Each named move below is a turn or a mirror, shown by a few rows before and after it. Which moves, in which order, take the first row of each later pair to the second? The first pair is answered.
Lugos:
[  5  -3 -10  -5   8  -2 -18  14  -5   6  -4  -2  23] -> [-12  10   3   0  19   4  -5  15  -3  -8  12 -12   5]
[ 13   3   3  11   0   5 -13  12  -6  -1   3   1  -1] -> [ 12   6   4  11   2   5 -12  13  -7  -3   5   0  -4]
[  5  10   6   8   4  -6   0   7   3  19  -4  17 -14] -> [  4  11   9   8   4  -4   1   7   4  19  -4  15 -13]
fim:
[-11  25  -6  -6  -3  -6  -1  24 -14 -12 -14 -23  29] -> [ 13  -5 -16  -8 -21  -7 -15   4  -9  11 -25  -1  35]
[ -2  -1  -7   0   6  -1  -5  17   5  16 -15 -10  20] -> [  1  -3  -5   5   5  -1  -6  12   8  25 -17  -2  13]
[ 22   5  -8  -6  -9  -1   6  -5  -5  -9  -8  21 -29] -> [ 11  21  -2  -6  -1   0  14   6  -9 -23  -1  10 -29]
[  0 -16   7  -3  11  -3   6  -6   3  11   6  -4   8] -> [ -1 -11   9   0  12  -4   8  -5   4  10   7  -1   1]
fero:
[  1  14 -23 -10 -11  -1   4  15   5  12  -3   2   3] -> [  2   4 -12  -7  -6   3   3   3  15  22   4   9 -15]
[ -7 -17  11  -3  11  11  -9  -5  20  16  12  10 -13] -> [-21  19   2  -4  11   9   1  17  -3 -17  12 -11   4]
[ -7  -7   9  -8   4   7   9  -2   3 -16  11 -23   9] -> [  2 -18   0 -11  -3   4   0  -3   3  -6   1 -18  23]
Then:
(two moves a pair)
[ 6 -7  4  0 -8  1  1 -9  9  3  3  6 -7] -> [ 10  -6   0   0 -10  -2  -3  -4   8   7  -4   8  -2] | fim Lugos
[ -8 -10  13 -11  18  17  -3   7  15   3  16 -32  12] -> [ -4 -19  15 -11  14  17  -5  -2  18   5  18 -28  10] | fim Lugos
[ 11   2 -14  -1 -16 -10  -1  -6 -10 -11 -10   9   7] -> [  4   2  -7  -1 -15  -6   5  -8 -11 -24   2   1   5] | Lugos fim
[ 25 -11  -1   4  -6   1  -6  -3   1   6  -3  35 -11] -> [ -4  17   6   0   5   4   7  20 -11 -33   9  -5   6] | fim fim
[ -6  22  -1   4   0   9  -5  37  -5 -24   2 -23  12] -> [ 16 -25   7   7   0  15 -21   6  26  25   0  11 -11] | Lugos fero
[ 2 -9 -5 -3 -1  1 -7 10  4 17 -7 11  8] -> [-12  -5   2  -6   2   7   3  11   1  -9   9 -12   9] | Lugos fim
[ 10 -21 -13   8 -12 -16  -6 -39   0   1  -5  27 -17] -> [-27  20  -1   8  11 -12  14 -11 -10 -40  12 -13 -11] | fim fim
[-12  29  16   8  22   0  15   5  -6  23  -4  20 -19] -> [  7 -14  -3 -15  -4   1  -7  -1  -5  35 -18   5  34] | fim fero
[ 11 -17 -16  -8  -6   1 -21  -3  -5  -9   3 -12  22] -> [  6  11   1  13  21  -1 -10   4   8   8   8  12 -28] | fim fim
[-10  18 -25  -3 -30 -27   7   3 -17  -1 -11 -17  13] -> [ -2  21 -20   9 -18 -30   7  -2  -4  25 -13  15 -18] | fim fim
[ -3  -4   0 -18  -3   0 -16  15  -2   6   1 -16  20] -> [  2 -17  -1 -17  -9  -1 -19   4  -1   9   2  -8  16] | Lugos fim
[  4  26  -1   9  15 -10   0  27  -5  13 -24   8   1] -> [ -2  23  -5  -1   8  -9   1  31 -11  -5 -20 -13  22] | Lugos fim
[  3  14 -17   0  -5  -9  -6  11  -7   3 -18   0  13] -> [-10  26  -3   6   7  -5   7  12  -3  -5  -3  -2 -11] | fim Lugos
[ 11 -15 -19 -11   1   6 -21  -3  13  32 -17  -5  17] -> [ -6  12 -20 -15   4   6 -10  13  -3   1 -11 -31  30] | Lugos fero
[-28  -2  11 -13   5   5 -14   1  -7 -19  24 -20  -2] -> [-20 -21  10 -15  -4   7 -16 -14  -5 -14  26 -12  -3] | fim fero
[-10  13 -15   2  -5   2  12  20 -21 -21  14  -6   9] -> [  4  -4  -6  10   5   2   1   8   2  23   5  31 -22] | fero fim
[-18  19   6  12  19   7   9   2   7  29  -9  14 -17] -> [ -6   7  -7   7   6   2  -4   3   4  39 -26  18   6] | fero fero
[-4 11 -6 -1  0 -7 -8  7 -9  0 -8 -8 14] -> [ -7   6   9   5  13   1  -5   0   6  11   2   2 -11] | fero fim
[  1 -19   7  -3  10  -2 -17  -6  14  14   0  -5   5] -> [ -9 -11  13  -3  16   1 -10  -5  12  -2   9 -17   1] | Lugos fim
[ -4  27  -3   6 -19  -4  21  -9 -24 -30   2   0  -8] -> [ -9  20  11   7 -10   1  25 -14 -13 -29  15  -3 -22] | fero Lugos
[ 12  31 -14  17  -8 -14   5   7 -14  -5 -14  41 -31] -> [ 16  24 -14  15  -9 -12   0   2 -11   2 -16  46 -31] | fero fero
[  9 -26  -9 -17 -11  15  -8   7  -4  22 -17   3  25] -> [-10   6  16   3  19  20  10  11   9  23   1  16 -31] | fim Lugos
[  4 -25  10  -7  -1  24  -5 -13  12   9   0 -11   0] -> [  6 -20  11  -2   6  21  -6 -10  12  19  -3   1 -10] | fim Lugos
[ -1  -1  13   3   8   6  -7  -2   9   6   8 -12  -6] -> [  6  -5  -2  -4  -6   2 -14   0   0   4  -5 -10  17] | fero fim
[ 10 -29  -9 -14 -15   4 -26   4   8  16 -14 -22  42] -> [ -9  23  20  17  28   4  -6  20  25  28  -3   5 -28] | fim fim
[-13  16  -7  -4 -15  10  20  -3 -37 -48  18 -23   9] -> [ -7  -2   1  -3 -21  13  23 -24 -31 -46  27 -15  -6] | fim Lugos
[  1 -11  -2  -3  -2   0  -9  -4   5  10  -4  -6   9] -> [-6  7  6  3 12  2 -2  2  8  7  1 -6 -4] | fim fim
[ -2  -8   9   6  12  17   2 -20   8  -3  24  -6 -17] -> [  1 -18   4   0   2  18  -1 -22   3 -10  22 -16   2] | fim fim
[ -5  24   3  -9  22 -18   3  23  -2 -17   9 -42 -14] -> [  2  -2  -4 -20   2 -15  -4  10  -4 -25  11 -52   6] | fim Lugos
[  0 -18  22   7   4   9  -4 -12  37  17  10   4 -19] -> [-15 -11  17  -5  -3  12   3   0  25 -16  18 -34  13] | fim fim
[-22 -29  34 -10  25  22   0   2  22   9  12 -35   4] -> [-27 -15  35  -7  29  22   8   5  17  -2  17 -36  -3] | Lugos fero
[ -8  25   8   6   7  -8  -1  22  -1  -1 -10   4   8] -> [-14  17  21   7  15  -4   0  14  10   4   2   5  -7] | fero Lugos
[ -4  14   3  14  -3  -7  -7  10   1  16   0  11 -17] -> [ -7   3  -7   1 -17  -5 -10  14 -11  -4   3 -15  17] | fim fim
[ -8 -16  10  -4  -5   5  18 -24  -3  -7  30 -24   3] -> [ -9  -2   4  -2  -8   2  22 -17 -13 -16  26 -24  10] | fim fero
[ -5   7 -19  -4   1   5  19  11 -22  -4   1  -6  21] -> [  3 -15  -1   4   6  11  20 -14  -2  16  14  15 -15] | fim fero
[ 13 -11  -6  -7   1  -8 -16  -3   6  15  -2   5  11] -> [  0   8  -7  -9   5  -7  -7  10  -4  -5   0 -12  21] | Lugos fero
